In the data rows, the value 128 means zero.
Some points, each followed by its number:
[149 131 148 163 180 103 118 157 128 110 134 126 128 134] 0
[108 124 110 110 111 88 128 142 79 122 143 150 76 129] 1
[103 99 136 129 166 163 170 114 173 135 124 102 108 128] 2
[155 152 122 116 139 138 153 97 113 139 110 88 95 101] 3
[109 124 135 119 132 136 130 134 131 122 135 134 139 130] 4
[151 39 130 152 87 100 96 111 161 87 74 147 124 155] 5
[136 160 131 150 121 121 136 109 135 164 144 116 109 116] 6
[123 133 100 113 109 124 128 125 111 142 136 125 145 115] 7
[163 123 127 163 82 152 85 102 135 166 105 105 118 91] 8
[106 95 143 83 153 143 116 129 104 101 132 146 141 154] 9
[120 131 95 112 123 123 154 113 121 135 136 143 134 114] 10
[150 126 121 150 111 120 126 130 135 157 137 140 137 120] 11
[141 121 131 113 137 136 100 126 138 76 108 122 174 164] 12
[142 111 75 121 103 117 171 115 116 153 104 124 124 77] 13
[77 103 133 153 119 133 140 177 197 184 160 131 157 90] 14
[57 114 87 196 145 99 219 156 165 166 91 61 164 180] 15
[141 168 54 141 105 118 165 175 144 131 152 137 145 67] 16
[121 124 133 125 133 119 144 142 135 127 140 148 126 125] 17
[130 133 136 105 129 116 103 119 110 117 129 134 126 136] 18
[119 119 138 113 150 136 131 147 150 84 128 137 141 148] 19
[137 126 146 142 152 151 133 137 123 125 152 129 91 123] 20
[212 106 118 143 96 138 150 106 84 159 71 129 39 98] 21
[125 219 116 169 94 90 118 55 135 221 147 94 93 90] 22
[85 171 107 114 157 92 76 151 28 156 96 127 92 110] 23
[132 177 116 126 99 100 87 91 93 112 120 89 71 126] 24
[51 129 61 139 126 125 141 229 162 138 112 156 170 125] 25
[142 175 121 145 149 151 153 155 128 148 141 97 119 96] 26
[132 29 147 143 100 65 90 69 80 154 158 129 155 157] 27
[124 122 125 121 127 154 119 139 108 121 126 124 136 123] 28
[136 138 155 155 136 123 108 122 122 181 164 147 121 141] 29
[106 123 151 142 150 143 128 151 168 93 142 132 139 142] 30
[176 155 98 163 96 171 151 106 228 109 76 8 147 64] 31
[145 126 126 129 118 137 149 133 128 146 136 156 114 138] 32
[133 118 122 133 131 146 135 131 139 146 104 138 153 120] 33
[72 127 96 78 97 90 146 145 95 141 105 142 138 124] 34
[138 131 139 136 151 142 159 110 157 131 115 125 105 115] 35
[249 255 156 138 104 137 68 74 175 115 113 84 111 98] 36
[167 125 177 94 183 116 113 81 81 79 148 144 87 167] 37
[213 107 107 90 82 88 47 71 51 100 66 135 103 132] 38
[190 116 160 142 110 108 117 144 140 67 137 145 98 136] 39
[255 97 103 75 48 81 17 12 0 114 31 148 55 104] 40
[129 110 153 124 132 123 104 130 109 119 128 135 118 144] 41
[138 131 118 125 114 155 116 96 141 139 136 123 155 114] 42
[136 135 150 144 137 147 113 119 152 120 134 104 114 132] 43
[115 129 157 104 131 129 104 169 154 50 171 155 181 198] 44
[121 124 141 121 141 117 154 121 115 102 154 122 114 135] 45
[178 124 111 118 115 117 158 92 142 138 95 122 150 87] 46
[111 136 119 141 91 110 141 111 120 193 131 126 90 101] 47
[157 145 117 154 111 151 140 115 195 124 99 60 143 88] 48
[118 104 81 182 79 87 146 148 146 156 72 114 123 107] 49
[144 126 141 135 118 139 148 121 151 121 117 81 125 134] 50
[149 151 124 121 93 142 127 112 128 138 146 126 98 101] 51
[113 159 164 153 126 149 106 88 184 148 151 99 165 144] 52
[133 83 133 121 125 135 112 132 126 90 109 115 149 137] 53
[139 90 186 106 181 86 171 44 52 174 229 198 82 159] 54
[177 58 184 146 113 132 82 74 86 133 118 164 116 182] 55
[131 179 156 148 127 121 166 117 190 103 143 112 93 116] 56
[150 160 148 156 144 109 146 113 139 141 129 115 114 124] 57
[111 121 135 129 148 145 154 129 154 131 128 114 115 122] 58
[121 111 152 160 136 132 135 148 174 127 143 127 169 149] 59
[110 97 142 146 124 129 156 156 161 145 121 139 135 129] 60
[122 128 105 139 115 132 121 134 118 149 126 117 139 133] 61
[143 141 144 157 110 149 110 138 139 130 142 113 110 106] 62
[131 139 182 118 151 131 139 83 128 117 151 118 121 145] 63
[111 106 149 143 105 116 126 150 140 144 152 151 128 129] 64
[109 166 112 99 136 99 113 136 124 100 102 140 126 130] 65
[93 113 96 121 135 142 129 138 113 159 128 114 172 127] 66
[178 200 55 128 59 157 115 114 93 168 103 45 138 15] 67
[83 95 192 156 150 120 78 155 171 84 172 96 210 172] 68
[124 136 161 157 150 138 120 166 125 138 176 144 103 146] 69
[133 106 147 117 98 111 103 130 104 131 95 135 122 118] 70
[83 155 101 114 169 81 180 145 95 158 162 157 139 142] 71
[98 130 136 143 149 137 156 160 148 143 160 117 156 123] 72
[141 169 113 149 107 128 139 132 138 159 115 110 115 110] 73
[120 141 103 90 104 132 130 120 96 152 145 149 95 82] 74
[114 129 137 119 137 139 115 149 124 121 142 141 142 147] 75
[150 120 175 164 121 117 102 115 178 108 134 135 132 143] 76
[95 112 133 94 122 85 130 118 106 100 134 148 156 165] 77
[152 99 177 160 174 128 133 131 147 108 157 128 139 168] 78
[162 183 137 177 88 92 127 53 123 212 150 93 62 81] 79
[127 122 133 133 124 129 127 133 133 130 132 137 131 131] 80
[232 91 255 215 184 165 41 172 166 63 80 135 42 199] 81
[150 98 165 121 186 155 116 148 111 56 230 169 108 159] 82
[131 131 139 134 132 125 125 128 121 140 146 129 118 123] 83
[125 139 132 122 131 129 128 120 133 136 152 135 125 117] 84
[120 141 120 109 147 127 133 125 117 139 118 118 119 124] 85
[173 89 104 114 119 151 123 132 94 123 94 134 124 110] 86
[138 120 135 160 130 128 122 129 143 135 126 126 129 125] 87
[118 73 132 148 139 121 130 149 147 131 124 136 157 138] 88
[119 149 94 121 125 143 155 137 148 131 86 133 131 106] 89
[172 132 145 142 115 112 116 137 132 86 145 132 108 137] 90
[175 144 204 187 170 113 136 115 168 160 189 165 98 137] 91
[128 147 114 126 112 114 154 115 145 152 129 135 129 119] 92
[144 112 95 142 101 130 117 131 121 155 104 143 133 118] 93
[131 121 177 137 145 108 99 151 106 114 132 139 97 153] 94
[117 135 118 128 131 129 127 129 129 134 125 130 140 127] 95
[131 121 144 135 146 119 113 118 127 110 140 122 130 147] 96
[80 79 195 124 220 81 182 88 37 136 231 214 103 200] 97
[133 218 54 113 97 117 155 136 84 191 100 130 78 73] 98
[108 125 128 130 149 141 155 132 147 136 130 117 122 120] 99
[126 168 120 107 137 123 141 122 57 137 142 103 102 90] 100
[197 134 72 142 79 208 62 92 194 168 0 104 175 66] 101
[152 84 124 131 75 140 162 94 135 140 133 180 96 89] 102
[131 177 168 140 147 138 112 81 139 126 242 125 143 142] 103
[119 181 107 103 134 116 151 123 64 144 144 108 96 87] 104
[203 68 162 95 124 123 121 53 118 81 55 145 112 169] 105
[132 135 102 128 103 164 118 82 152 144 157 118 182 107] 106
[116 107 114 106 107 72 92 124 73 134 99 161 90 148] 107
[138 161 101 133 126 133 113 122 119 149 96 116 143 115] 108
[137 173 120 137 137 131 139 144 157 123 132 125 116 108] 109
[120 113 154 160 129 127 133 141 171 139 165 131 189 150] 110
[144 129 98 107 96 66 137 76 88 148 64 142 119 129] 111
[134 99 136 117 140 144 97 112 126 73 102 99 152 157] 112
[146 125 137 129 118 136 134 117 131 125 115 103 120 130] 113
[126 171 106 107 116 112 149 101 123 133 103 122 109 108] 114
[63 0 184 141 159 135 89 235 122 93 168 204 217 215] 115
[99 89 163 127 130 126 119 131 145 129 174 152 130 145] 116
[81 89 167 169 201 128 84 199 56 121 151 136 109 184] 117
[122 110 104 83 118 151 127 129 117 114 110 113 115 95] 118
[128 120 127 145 133 132 138 140 137 133 129 122 122 132] 119
[230 112 225 202 141 150 53 145 138 95 77 129 47 160] 120
[217 149 76 134 75 207 66 91 167 175 0 87 191 69] 121
[178 134 152 182 106 145 125 89 132 179 128 84 86 102] 122
[98 130 96 90 94 100 127 128 91 147 106 144 132 114] 123
[145 136 137 140 115 144 144 125 153 118 97 67 128 141] 124
[203 118 204 168 155 139 71 144 129 94 93 143 73 167] 125
[211 186 153 121 133 135 110 87 119 116 119 89 98 104] 126
[128 147 162 123 151 115 126 125 164 97 129 149 113 155] 127
[107 116 132 126 134 135 132 140 135 128 131 135 151 134] 128
[117 126 171 135 153 113 142 112 152 95 165 158 94 172] 129
[121 116 131 129 121 162 119 142 118 128 137 114 121 122] 130
[137 147 125 84 105 116 119 52 37 123 131 121 17 120] 131
[74 11 188 166 156 114 142 216 105 156 186 216 161 183] 132
[194 164 141 108 102 93 121 63 121 104 125 110 76 112] 133
[131 114 88 120 108 120 112 136 83 147 99 148 123 113] 134
[93 123 152 106 179 135 158 191 151 81 118 176 113 159] 135
[150 142 119 164 90 102 98 104 169 151 111 126 145 101] 136
[92 143 90 134 128 125 117 128 139 154 117 134 178 129] 137
[107 111 135 105 128 98 129 126 109 112 135 142 137 151] 138
[125 140 142 179 114 166 173 69 179 165 183 69 123 91] 139
[115 124 134 130 151 117 137 144 106 124 144 132 116 137] 140
[130 145 74 137 112 122 153 168 139 134 136 147 154 88] 141
[157 82 141 141 152 155 111 119 101 129 109 128 160 159] 142
[186 51 180 194 122 147 148 211 193 39 40 117 53 120] 143
[101 169 103 107 93 108 133 139 122 142 124 129 98 122] 144
[99 129 137 131 120 112 128 120 143 131 135 124 151 138] 145
[101 130 130 120 151 115 146 134 120 136 149 145 135 141] 146
[120 91 163 151 132 87 149 161 128 133 170 188 94 119] 147
[71 118 113 124 118 132 136 157 109 155 137 133 137 138] 148
[173 146 131 80 62 144 123 97 137 102 104 143 78 107] 149
[106 207 68 138 73 164 161 191 194 171 174 143 129 24] 150
[172 126 145 129 108 115 120 118 127 105 131 131 102 132] 151
[136 158 137 119 131 119 122 109 127 124 135 116 125 130] 152
[83 93 146 100 185 60 131 116 78 72 148 153 153 199] 153
[108 68 136 136 138 127 133 161 145 117 128 139 160 145] 154
[139 102 153 142 133 123 127 129 136 114 133 118 125 142] 155
[150 225 100 98 153 106 162 66 81 127 172 120 53 97] 156
[66 174 42 118 78 74 112 150 157 169 30 142 158 127] 157
[60 132 138 149 126 96 162 131 177 147 143 122 191 143] 158
[116 134 122 127 122 130 129 131 127 132 125 125 127 131] 159
[88 120 102 88 95 132 206 119 149 140 179 119 110 62] 160
[113 129 133 133 152 143 155 127 146 137 132 117 115 117] 161
[80 94 94 155 94 74 116 163 118 147 142 148 140 147] 162
[133 89 159 137 101 172 117 149 154 122 189 161 122 122] 163
[120 117 140 112 131 121 142 141 130 119 151 158 119 136] 164
[150 141 133 144 116 131 133 122 110 167 134 120 97 108] 165
[140 112 154 117 131 126 96 121 107 114 125 133 113 148] 166
[136 139 109 134 117 130 129 147 114 143 113 121 117 97] 167
[159 95 177 141 204 140 154 158 161 77 121 133 159 191] 168
[177 101 110 167 127 146 130 137 155 122 84 122 129 133] 169
[95 112 133 92 126 86 134 120 109 100 134 147 147 163] 170
[151 130 110 139 116 133 156 122 115 145 100 121 92 110] 171
[100 122 113 123 128 140 164 147 142 161 150 139 147 125] 172
[106 122 140 123 131 144 130 138 135 120 141 142 146 132] 173
[137 108 140 129 96 113 115 130 108 131 110 134 118 120] 174
[111 131 91 118 138 106 131 124 110 161 82 133 152 158] 175
[109 114 111 89 140 97 187 134 75 144 149 137 85 114] 176
[132 153 131 128 117 126 116 95 142 81 127 77 139 134] 177
[180 136 147 177 185 115 99 167 125 78 120 127 125 136] 178
[76 137 83 117 126 184 167 156 186 118 68 137 150 102] 179
[146 165 128 130 115 137 119 103 151 134 140 131 134 119] 180
[184 156 133 138 131 162 166 126 165 104 120 123 97 85] 181
[91 128 84 88 121 101 149 126 101 180 105 164 149 132] 182
[105 110 143 139 143 134 138 148 159 100 156 130 132 139] 183
[78 143 90 82 186 76 161 146 118 122 111 163 183 183] 184
[144 115 150 107 131 110 115 111 104 109 152 143 113 143] 185
[76 180 59 114 119 132 206 170 139 202 217 144 177 54] 186
[156 76 143 122 126 146 90 105 104 122 109 113 152 170] 187
[215 245 153 146 122 127 70 117 163 124 120 108 112 99] 188
[125 141 161 172 124 160 166 192 173 106 174 109 95 111] 189
[133 147 123 145 120 123 124 108 129 155 129 114 114 120] 190
[139 152 142 143 123 135 108 131 127 127 128 118 109 123] 191
[169 106 173 80 116 97 91 88 89 80 171 152 109 161] 192
[114 153 119 133 167 134 142 122 148 138 136 129 149 131] 193
[113 193 72 88 104 140 161 133 148 110 93 126 189 100] 194
[113 154 133 115 144 120 126 129 124 110 143 128 112 138] 195
[155 94 137 156 118 145 121 132 141 135 133 137 131 131] 196
[161 116 129 134 118 138 138 115 116 137 95 125 95 119] 197
[141 162 95 159 114 138 98 115 141 139 73 74 151 82] 198
[172 148 128 148 132 162 118 135 139 130 121 95 118 102] 199
[122 72 198 141 127 110 132 109 140 133 158 152 111 154] 200
[97 142 127 110 158 110 150 133 107 142 146 139 134 143] 201
[105 203 80 136 112 131 112 120 115 189 120 117 87 99] 202
[134 180 74 58 86 86 94 111 64 106 104 148 116 128] 203
[185 32 233 208 164 96 99 133 152 70 141 92 100 185] 204
[114 110 126 121 128 146 119 140 110 125 134 123 139 134] 205
[89 107 140 121 147 134 131 146 129 117 138 139 157 142] 206
[122 134 151 138 120 142 130 142 168 93 144 96 155 136] 207
[106 109 125 95 124 119 111 130 123 120 95 153 158 136] 208
[96 141 127 120 155 112 151 134 108 150 145 148 142 140] 209
[147 152 124 148 124 120 122 121 138 148 133 115 151 123] 210
[132 88 169 119 134 116 101 108 108 76 165 134 125 166] 211
[128 99 154 148 178 120 144 153 95 111 153 135 106 155] 212
[80 103 115 111 103 151 142 155 97 165 124 127 129 130] 213
[66 152 67 148 128 120 107 139 151 160 112 135 216 133] 214
[42 78 128 152 146 89 179 174 150 134 133 118 158 150] 215
[161 166 112 181 130 147 118 127 148 177 131 114 115 76] 216
[109 101 171 125 158 139 151 154 146 110 179 171 137 161] 217
[118 128 98 134 127 135 121 149 126 153 96 141 153 106] 218
[100 85 102 42 102 74 164 201 24 137 167 225 115 111] 219
[132 123 152 134 128 126 118 120 143 108 129 120 129 144] 220
[143 156 100 106 106 147 123 98 111 124 118 111 120 100] 221
[170 132 110 149 108 107 149 116 184 113 105 128 137 82] 222
[140 146 61 150 112 134 158 181 136 134 138 152 152 77] 223
[83 101 112 92 133 120 126 144 118 112 117 162 181 150] 224
[84 168 56 104 116 150 159 140 184 113 48 143 123 93] 225
[117 124 120 84 146 95 82 163 55 111 150 139 144 157] 226
[130 141 103 99 103 139 133 119 103 149 138 141 91 82] 227
[109 93 131 174 134 110 180 154 163 128 112 111 150 138] 228
[117 155 99 61 83 141 143 103 68 169 159 160 23 41] 229
[190 138 76 133 107 225 56 126 180 164 0 103 231 90] 230
[82 131 114 116 124 151 140 159 174 120 137 117 186 139] 231
[155 145 110 154 103 105 106 110 158 147 110 120 142 104] 232
[92 123 117 134 124 134 136 144 121 156 131 122 145 136] 233
[108 119 118 87 123 123 111 95 107 113 126 143 137 148] 234
[99 103 132 129 153 133 148 112 127 121 144 133 141 167] 235
[94 125 223 185 166 88 123 178 172 113 175 108 166 219] 236
[119 152 103 146 111 129 112 122 134 147 93 99 147 102] 237
[159 171 106 130 112 155 112 85 115 157 123 123 118 95] 238
[107 125 134 130 126 107 136 113 156 129 129 122 157 134] 239
[128 134 112 112 104 132 143 116 135 141 142 116 121 96] 240
[161 135 115 153 105 118 112 106 159 147 112 126 134 104] 241
[127 135 104 129 120 128 139 148 132 132 136 133 134 109] 242
[99 102 118 131 148 121 164 106 137 117 137 135 152 171] 243
New points follow, each followed by the numbers of its five nearest points above by angle, nearest first.
[110 145 135 127 143 126 128 151 157 117 129 130 173 153] 231 59 44 128 68
[119 134 119 88 104 127 128 106 76 150 154 146 52 88] 229 74 227 131 1
[57 139 61 143 127 140 140 225 153 141 109 134 184 125] 25 214 231 95 233
[244 204 168 116 148 152 75 55 110 106 106 53 106 104] 126 36 188 133 152
[175 171 131 82 185 235 114 119 147 78 56 57 95 103] 199 3 126 181 124
[87 143 110 135 109 113 132 132 126 148 113 135 119 140] 159 157 144 148 34
[148 105 163 151 172 140 111 144 157 97 95 123 163 154] 168 78 12 81 178
[122 153 135 147 185 187 176 169 126 118 172 147 61 128] 20 69 189 161 26
[133 147 147 148 134 133 139 127 150 126 125 107 118 124] 56 57 43 50 124
[92 64 147 53 159 161 90 123 85 85 121 140 147 166] 9 205 234 224 112
[141 144 122 145 127 139 142 126 138 127 125 116 104 108] 181 199 216 109 73
[157 70 148 133 129 157 74 111 100 121 106 106 132 170] 187 142 55 166 112
[186 72 199 169 211 125 148 135 153 90 156 124 146 184] 78 168 155 204 96
[202 208 121 109 77 96 148 48 132 124 147 108 48 91] 133 51 156 126 79
[162 97 194 144 147 139 77 64 137 126 121 136 133 181] 55 187 220 96 166
[134 194 100 94 84 113 148 59 124 137 94 123 79 89] 114 221 98 133 156
[166 146 118 137 144 180 119 137 106 123 131 82 131 110] 199 26 67 126 28
[120 120 140 140 140 131 122 137 119 127 132 126 126 140] 117 212 94 69 236
[126 155 124 129 130 142 139 135 118 137 150 119 110 116] 26 104 100 156 202
[51 127 140 71 187 109 174 143 150 22 146 129 160 213] 19 153 44 170 135
[118 156 132 120 149 117 125 129 126 109 142 125 112 142] 195 127 152 129 45
[89 38 133 101 111 225 77 149 59 88 179 90 170 152] 205 28 130 9 53
[151 79 152 147 103 141 139 128 152 124 144 122 138 138] 196 155 163 204 200
[129 143 155 128 139 110 135 126 150 103 134 135 107 138] 127 129 56 195 220
[191 104 152 183 150 153 178 120 170 153 185 99 149 120] 139 91 87 196 78
[99 118 108 115 118 127 122 129 128 118 120 132 152 132] 224 208 214 137 34
[131 138 87 123 105 84 138 97 114 146 66 133 135 116] 111 157 175 114 123
[116 182 103 91 130 148 121 135 139 89 131 114 131 112] 194 65 109 221 195
[46 152 33 159 101 125 165 255 171 159 105 145 178 92] 25 141 242 223 218
[122 114 135 122 143 109 127 120 116 116 129 139 131 144] 153 138 170 77 97
[100 176 126 102 119 149 100 118 124 133 189 124 120 103] 84 103 74 51 195
[120 157 141 121 164 106 120 131 119 93 154 131 106 155] 195 129 37 127 96
[111 117 87 98 120 147 121 127 124 121 92 112 148 109] 118 225 179 194 89
[149 147 159 156 161 162 146 143 133 114 166 126 70 119] 20 189 69 91 181
[108 114 145 139 144 124 119 149 103 128 139 134 117 144] 117 140 212 94 132
[154 122 105 146 114 132 119 132 124 158 100 143 135 121] 93 11 218 121 101
[139 98 113 152 131 174 139 103 192 177 74 151 215 117] 33 230 101 121 42
[141 157 122 91 122 136 177 121 145 138 150 168 92 164] 32 164 92 129 156
[128 84 92 189 92 93 121 157 152 135 47 107 129 128] 49 169 5 93 228
[122 129 135 120 123 130 154 118 143 121 143 112 114 111] 160 56 139 240 58
[169 126 166 96 165 121 110 93 87 101 137 146 63 146] 37 185 192 166 131
[97 75 169 52 170 163 101 133 89 72 127 149 155 160] 9 205 206 4 75
[128 160 115 117 111 119 143 93 132 127 103 120 104 106] 114 221 3 133 98
[152 152 136 114 130 113 130 100 135 96 123 145 101 131] 133 151 149 37 127
[22 213 12 0 62 159 151 72 161 18 120 94 220 63] 194 225 221 7 10
[181 148 121 94 76 144 131 101 130 109 91 133 94 108] 149 133 221 51 197
[133 180 85 109 113 119 135 120 97 167 121 141 90 94] 98 202 227 74 104
[90 173 83 147 122 144 132 123 167 169 78 105 155 115] 237 95 137 157 89
[97 120 47 63 46 152 112 135 60 182 188 116 224 69] 7 66 123 186 61
[133 130 145 115 155 174 123 104 157 99 140 100 122 141] 43 63 2 220 207
[153 151 118 138 132 160 124 146 123 121 114 103 115 123] 199 26 191 181 126
[161 247 43 114 127 217 179 124 70 232 121 133 51 26] 98 202 227 238 167
[119 143 124 117 119 114 111 125 113 141 143 139 139 116] 7 123 74 203 84
[120 180 94 137 119 126 120 124 117 168 128 122 105 115] 202 98 22 73 190
[95 160 84 108 112 132 130 138 111 157 126 108 147 82] 7 67 186 98 202
[179 192 99 149 105 160 97 62 110 175 113 104 99 88] 238 190 221 79 67
[140 85 130 144 105 119 148 95 91 176 167 111 128 113] 27 47 165 54 83
[87 131 146 116 172 125 155 192 151 84 119 168 126 148] 135 19 30 17 217
[132 144 153 116 132 113 131 109 147 104 124 147 101 139] 127 129 56 37 63
[76 255 155 140 77 170 94 178 217 158 220 116 179 84] 150 52 180 109 84
[197 3 189 87 203 181 0 93 122 0 29 21 219 255] 112 187 12 53 142
[171 83 200 173 198 131 144 139 160 98 163 127 147 186] 78 168 155 204 236
[104 169 101 105 125 123 137 129 137 122 135 137 141 102] 194 186 150 16 95
[84 46 106 135 113 192 78 197 80 103 136 114 140 127] 205 28 130 115 213
[86 81 158 155 161 110 108 126 144 124 137 122 182 179] 68 236 115 206 88
[128 116 146 132 151 128 136 139 114 119 139 126 115 140] 212 140 117 82 94
[133 145 142 123 131 112 133 121 147 107 128 139 116 136] 127 129 56 195 39
[177 70 189 177 195 123 144 146 147 119 165 139 140 180] 78 168 204 155 212
[173 255 170 159 98 180 19 143 101 103 116 70 29 104] 191 188 62 36 24
[131 121 106 137 93 128 153 122 136 144 131 158 100 95] 102 13 227 47 229
[132 76 74 204 74 91 117 145 154 157 38 106 119 115] 49 93 169 5 232
[83 123 165 102 178 152 168 204 181 55 124 191 121 160] 135 19 30 217 183
[133 117 128 114 142 131 115 132 143 89 112 125 154 153] 12 112 19 53 44
[111 156 112 84 92 126 128 121 96 148 171 155 109 88] 74 229 227 104 240
[111 132 132 133 126 120 112 130 141 132 132 131 148 139] 145 68 158 214 239
[132 130 111 118 112 92 135 106 112 140 95 137 131 126] 111 123 175 182 107
[122 124 157 128 137 117 118 137 122 126 137 139 108 142] 94 41 129 69 200
[136 75 137 172 111 149 134 125 165 123 88 104 147 129] 169 196 87 5 228
[89 124 152 103 175 151 155 208 159 58 117 192 131 159] 135 19 30 217 183
[106 107 173 153 122 153 53 146 140 129 147 115 164 155] 68 115 75 236 110
[159 146 116 123 129 144 145 96 122 139 96 91 93 98] 3 171 197 221 21
[144 92 141 122 147 144 100 113 127 77 101 100 150 163] 112 53 12 187 142
[125 114 152 103 144 123 123 136 145 63 132 124 152 150] 19 44 12 112 168
[145 106 197 117 155 97 137 82 81 143 182 168 71 142] 54 97 185 37 200
[79 129 105 146 123 152 99 206 125 140 134 147 169 129] 25 148 233 128 214
[146 112 121 141 122 130 122 130 119 146 112 139 137 132] 93 11 86 196 142
[91 149 92 119 71 213 165 203 169 161 165 156 138 87] 150 242 172 186 223
[154 68 135 152 156 134 132 127 93 125 115 128 153 180] 142 187 55 168 78
[143 140 119 106 135 135 145 111 120 130 115 106 99 107] 3 114 221 171 156
[140 153 149 144 138 125 119 99 138 136 191 124 129 135] 103 84 91 83 29
[111 93 59 101 108 124 91 113 81 145 85 128 175 132] 134 175 123 7 66
[89 104 101 148 78 79 104 159 115 164 128 152 136 139] 162 148 64 49 123
[162 179 94 132 95 144 118 121 110 154 110 88 120 59] 67 238 167 221 73
[151 141 155 157 139 128 140 133 150 144 158 145 119 119] 91 83 69 29 57
[241 145 215 127 113 132 47 46 210 1 121 70 118 136] 220 177 76 151 36
[135 238 113 59 86 116 168 29 120 130 73 87 48 62] 114 3 221 156 133
[144 135 61 87 74 137 126 148 108 123 124 142 179 76] 7 141 242 194 223
[154 134 163 161 158 129 135 141 151 160 174 150 120 130] 91 69 29 83 78
[185 172 109 152 105 151 106 60 112 166 103 118 106 92] 238 190 8 79 122
[123 119 96 129 128 127 133 164 116 153 120 130 118 109] 167 242 218 223 134
[231 122 197 190 90 170 192 98 174 105 160 108 8 85] 181 122 151 62 35
[111 144 95 106 130 121 138 110 122 88 131 87 151 128] 177 194 221 112 65
[108 120 156 159 161 126 104 158 85 131 152 136 102 151] 117 212 140 94 69
[105 91 174 197 126 141 141 170 204 181 210 127 251 172] 110 59 72 158 68
[183 174 144 102 110 112 128 77 127 97 139 109 77 120] 133 126 152 151 36
[122 96 176 116 146 69 138 53 79 141 151 117 68 148] 54 185 131 37 97
[161 102 180 145 142 129 89 71 146 132 112 139 145 174] 55 187 76 220 105
[153 63 123 82 158 132 75 130 145 1 66 128 232 205] 12 112 53 19 44
[95 136 102 59 84 93 78 76 81 113 119 131 168 151] 234 203 18 77 123
[130 94 134 148 123 107 133 110 107 149 157 110 143 130] 27 54 200 83 97
[64 131 156 110 184 154 178 240 172 68 142 208 121 157] 135 19 17 217 30
[101 51 192 131 118 139 62 122 137 129 194 167 137 158] 116 200 163 211 115
[112 137 74 126 113 151 158 147 155 146 73 144 141 102] 89 225 179 218 157
[125 139 133 117 119 136 102 125 122 127 141 125 139 129] 18 103 75 42 226
[75 89 30 197 38 31 107 211 114 187 139 161 123 135] 162 49 61 25 93
[133 116 101 141 111 145 108 122 149 140 134 119 198 115] 106 42 214 137 230
[160 160 130 116 131 142 145 100 122 139 166 170 98 187] 32 54 129 37 103
[188 96 202 172 151 129 86 27 156 147 110 145 151 206] 55 76 220 187 105
[117 106 127 123 132 154 126 143 119 119 140 118 139 128] 205 130 28 206 4
[55 51 212 186 228 176 71 217 24 128 173 128 126 219] 117 212 115 132 140
[131 115 122 134 119 121 120 126 134 117 113 131 129 137] 5 53 169 105 112
[172 150 147 157 110 141 74 115 120 139 119 110 109 133] 191 8 36 120 188
[148 97 139 109 130 130 127 97 125 111 93 143 130 149] 105 187 55 5 112
[151 107 114 127 81 136 162 103 138 120 139 163 91 100] 102 149 51 32 227
[88 142 105 103 114 143 196 177 135 142 216 138 173 94] 186 172 72 160 242
[104 137 198 107 145 79 139 115 180 63 136 162 108 170] 127 129 220 19 135
[110 128 156 112 172 152 146 184 155 84 135 183 117 148] 135 19 217 30 164
[114 130 158 120 137 113 134 134 131 103 143 142 120 140] 129 127 164 217 45
[57 128 98 95 132 153 202 172 141 194 190 153 169 126] 172 186 72 233 148
[112 126 105 117 121 108 134 114 115 144 127 127 144 135] 182 175 123 7 34
[130 160 148 160 130 129 140 123 160 125 127 104 112 124] 56 57 43 109 48
[126 76 150 80 145 153 96 103 116 63 84 92 123 143] 112 53 105 187 9
[109 103 133 129 132 147 119 140 134 125 127 135 157 138] 128 115 206 154 173
[143 214 91 95 89 103 154 64 123 144 87 115 62 71] 114 98 221 156 3
[111 107 134 125 138 110 148 157 133 126 139 159 121 133] 17 164 147 132 135
[77 105 41 93 154 68 156 73 89 134 76 110 207 152] 175 184 182 66 137
[132 122 124 130 116 130 137 119 134 130 127 137 122 121] 102 13 32 92 222
[143 125 150 145 140 124 131 125 131 142 147 142 124 133] 91 29 83 78 69
[126 134 132 113 120 129 120 99 99 121 128 122 101 130] 131 24 40 133 156
[121 255 34 165 86 122 103 124 97 254 142 121 38 75] 202 98 22 73 190
[101 146 118 115 114 124 129 126 126 141 126 126 108 130] 144 159 202 98 47
[107 91 96 131 108 136 145 116 159 129 95 149 141 137] 179 33 5 225 49
[194 202 85 144 100 170 105 53 115 168 117 113 96 86] 238 221 190 51 67
[94 158 101 104 138 126 149 152 105 177 162 153 157 88] 186 172 71 209 242
[125 131 104 119 121 97 133 110 103 140 98 133 128 129] 111 123 175 182 134
[170 64 196 137 134 98 71 100 86 133 124 152 137 197] 55 41 166 187 27
[126 160 97 85 154 226 55 133 180 54 109 72 237 137] 12 112 230 231 207
[127 89 128 146 113 104 143 98 95 174 167 104 145 112] 27 47 54 83 79
